x =
-13.4	-11.8	-8.1	-7.3	-15.2	-10.9	-7.7	-9.9	-2.7
-5.3	-4.0	-8.4	-13.1	-5.6	-5.0	-19.1	-11.6	-17.8
-21.4	-8.2	-5.1	-12.5	-6.5	3.2	-26.8	-4.6	-8.9
-6.6	-3.2	-4.3	-18.0	-3.9	-5.8	-20.7	-6.6	-16.7
-21.3	-8.1	-4.4	-13.4	-6.0	2.8	-26.6	-3.6	-8.8
-16.1	-7.4	-9.6	-8.0	-8.5	2.5	-25.0	-11.9	-12.3
4.8	-13.7	-18.6	-1.8	-13.8	-26.1	17.0	-16.9	-9.2
-22.2	-8.7	-7.3	-8.9	-8.6	5.2	-28.0	-8.3	-8.7
-8.0	-10.3	-4.5	-16.7	-6.5	-17.4	-1.5	-0.2	-6.4
-18.1	-7.6	-5.0	-10.2	-12.8	-0.1	-24.9	-10.1	-6.8
-14.8	-13.7	-6.2	-12.6	-8.2	-14.2	-1.6	0.2	-2.1
-7.4	-12.4	-15.2	-3.2	-11.7	-12.1	-1.6	-14.0	-8.8
x[0,0] -> -13.4
x[:, 3] -> [-7.3, -13.1, -12.5, -18.0, -13.4, -8.0, -1.8, -8.9, -16.7, -10.2, -12.6, -3.2]
x[8,6] -> -1.5
x[1,6] -> -19.1
x[0,1] -> -11.8
x[3,8] -> -16.7
x[1,3] -> -13.1
x[:, 2] -> [-8.1, -8.4, -5.1, -4.3, -4.4, -9.6, -18.6, -7.3, -4.5, -5.0, -6.2, -15.2]
x[3,2] -> -4.3
x[4,6] -> -26.6
x[1] -> [-5.3, -4.0, -8.4, -13.1, -5.6, -5.0, -19.1, -11.6, -17.8]
x[:, 8] -> [-2.7, -17.8, -8.9, -16.7, -8.8, -12.3, -9.2, -8.7, -6.4, -6.8, -2.1, -8.8]
x[9,6] -> -24.9
x[7,3] -> -8.9
x[:, 4] -> [-15.2, -5.6, -6.5, -3.9, -6.0, -8.5, -13.8, -8.6, -6.5, -12.8, -8.2, -11.7]
x[8,0] -> -8.0
x[9,1] -> -7.6
x[5] -> [-16.1, -7.4, -9.6, -8.0, -8.5, 2.5, -25.0, -11.9, -12.3]
x[3,6] -> -20.7
x[10,6] -> -1.6
x[11] -> [-7.4, -12.4, -15.2, -3.2, -11.7, -12.1, -1.6, -14.0, -8.8]
x[7,6] -> -28.0
x[6,6] -> 17.0
x[:, 7] -> [-9.9, -11.6, -4.6, -6.6, -3.6, -11.9, -16.9, -8.3, -0.2, -10.1, 0.2, -14.0]
x[6,1] -> -13.7
x[4,5] -> 2.8
x[3,7] -> -6.6
x[9,0] -> -18.1
x[10,7] -> 0.2
x[2,5] -> 3.2
x[11,3] -> -3.2
x[9,3] -> -10.2
x[11,5] -> -12.1
x[6,2] -> -18.6
x[3] -> [-6.6, -3.2, -4.3, -18.0, -3.9, -5.8, -20.7, -6.6, -16.7]

data =
[[ 2.00 -1.87  1.43  4.49  1.82  1.20 -0.93  2.03 -3.31 -3.78 -0.56 -2.51
   1.60 -4.10]
 [ 0.30 -0.81  1.07  5.00  2.33  2.76 -1.03  3.09 -3.72 -2.75  0.31 -2.14
  -0.42 -3.88]
 [-2.13 -1.13 -0.64  1.90 -4.71  0.56  1.24  2.73 -2.90 -3.61 -2.96 -0.92
  -5.47  1.95]
 [ 3.23  4.88  1.19 -5.59  0.47 -0.64  2.91 -0.52  1.80 -1.60  1.77  3.05
   1.14 -0.59]
 [ 1.58  4.96  1.66 -5.78  1.44 -1.79  1.34 -0.90  1.96 -0.93  1.83  4.07
   1.45  0.55]
 [-1.83  1.82 -3.55 -3.08  1.33 -1.96 -1.44 -0.63  2.14  3.56 -2.90  3.29
  -3.86  1.00]
 [ 3.58  1.84 -0.24 -5.24  2.92  3.73 -3.99  0.40 -2.01 -0.17  1.52 -0.64
   1.63 -0.16]
 [ 3.03  0.11 -2.36 -2.23  1.44  5.69 -3.36  1.18  0.16 -1.18  0.68 -0.82
   2.73  1.83]
 [-1.74  0.13 -0.01 -0.27 -4.46  1.85  2.79 -0.89  3.92 -0.38  1.95  1.34
   2.03  6.34]
 [ 2.74  0.61 -2.05 -5.17 -2.33 -1.44  3.55 -2.59  1.92  3.95 -1.36  1.14
  -0.97  1.08]
 [-0.94 -0.44 -0.47 -2.57 -2.98  1.11 -1.57 -1.80  3.92  2.62  0.09 -0.25
   3.28  6.40]
 [-0.51 -0.40  1.79  0.72 -0.66 -2.59 -0.11 -0.85 -4.48  0.47 -0.58 -3.10
  -5.56 -2.96]]
data[-12,0] => 2.00
data[8,3] => -0.27
data[11,-4] => -0.58
data[:, -8] => [-0.93, -1.03, 1.24, 2.91, 1.34, -1.44, -3.99, -3.36, 2.79, 3.55, -1.57, -0.11]
data[-12] => [2.00, -1.87, 1.43, 4.49, 1.82, 1.20, -0.93, 2.03, -3.31, -3.78, -0.56, -2.51, 1.60, -4.10]
data[-2,11] => -0.25
data[4] => [1.58, 4.96, 1.66, -5.78, 1.44, -1.79, 1.34, -0.90, 1.96, -0.93, 1.83, 4.07, 1.45, 0.55]
data[9] => [2.74, 0.61, -2.05, -5.17, -2.33, -1.44, 3.55, -2.59, 1.92, 3.95, -1.36, 1.14, -0.97, 1.08]
data[-1,1] => -0.40
data[11] => [-0.51, -0.40, 1.79, 0.72, -0.66, -2.59, -0.11, -0.85, -4.48, 0.47, -0.58, -3.10, -5.56, -2.96]
data[-4,-9] => 1.85
data[:, 1] => [-1.87, -0.81, -1.13, 4.88, 4.96, 1.82, 1.84, 0.11, 0.13, 0.61, -0.44, -0.40]
data[-11] => [0.30, -0.81, 1.07, 5.00, 2.33, 2.76, -1.03, 3.09, -3.72, -2.75, 0.31, -2.14, -0.42, -3.88]
data[4,-9] => -1.79
data[4,6] => 1.34
data[7,-14] => 3.03
data[-2,10] => 0.09
data[6,-5] => -0.17
data[-11,-14] => 0.30
data[9,-14] => 2.74
data[-5,8] => 0.16
data[3,6] => 2.91
data[:, -10] => [1.82, 2.33, -4.71, 0.47, 1.44, 1.33, 2.92, 1.44, -4.46, -2.33, -2.98, -0.66]
data[-12,10] => -0.56
data[-8,-1] => 0.55
data[-10,10] => -2.96
data[-1,2] => 1.79
data[-2,-6] => 3.92
data[2,8] => -2.90
data[:, -2] => [1.60, -0.42, -5.47, 1.14, 1.45, -3.86, 1.63, 2.73, 2.03, -0.97, 3.28, -5.56]

m =
[ 1.24  4.42  3.20 -3.94  3.05  1.64  3.25  6.85  3.21  1.56  2.31  4.60
 -1.13]
m[0] -> 1.24
m[10] -> 2.31
m[-8] -> 1.64
m[-2] -> 4.60
m[-6] -> 6.85
m[-12] -> 4.42
m[-4] -> 1.56
m[-9] -> 3.05

a = (723, 623, 764, 300, 140)
a[0] -> 723
a[-3] -> 764

B =
array([[7, 1, 2, 4, 6, 4, 6, 5, 4],
       [3, 2, 6, 4, 3, 7, 1, 2, 3],
       [6, 4, 2, 6, 5, 6, 6, 3, 7],
       [6, 5, 4, 5, 4, 1, 2, 4, 2],
       [4, 3, 5, 6, 4, 5, 4, 5, 5],
       [4, 3, 5, 5, 4, 5, 2, 4, 2]])
Indices start at 0.
(0, 0): 7
(4, 4): 4
(0, 7): 5
(3, 3): 5
(0, 8): 4
(5, 1): 3
(2, 2): 2
(4, 1): 3
(3, 8): 2
(3, 2): 4
(0, 2): 2
(3, 5): 1
(5, 6): 2
(1, 5): 7
(2, 7): 3
(3, 7): 4
(1, 8): 3
(0, 3): 4
(0, 5): 4
(0, 6): 6
(4, 3): 6
(1, 3): 4
(1, 2): 6

grid = [-0.81  6.49 -4.32  2.81  5.64]
grid[0] -> -0.81
grid[1] -> 6.49
grid[3] -> 2.81

arr = 6  7  6  7  1  4  4  9  5  8  2  4
arr[-12] -> 6
arr[-1] -> 4
arr[-5] -> 9
arr[5] -> 4
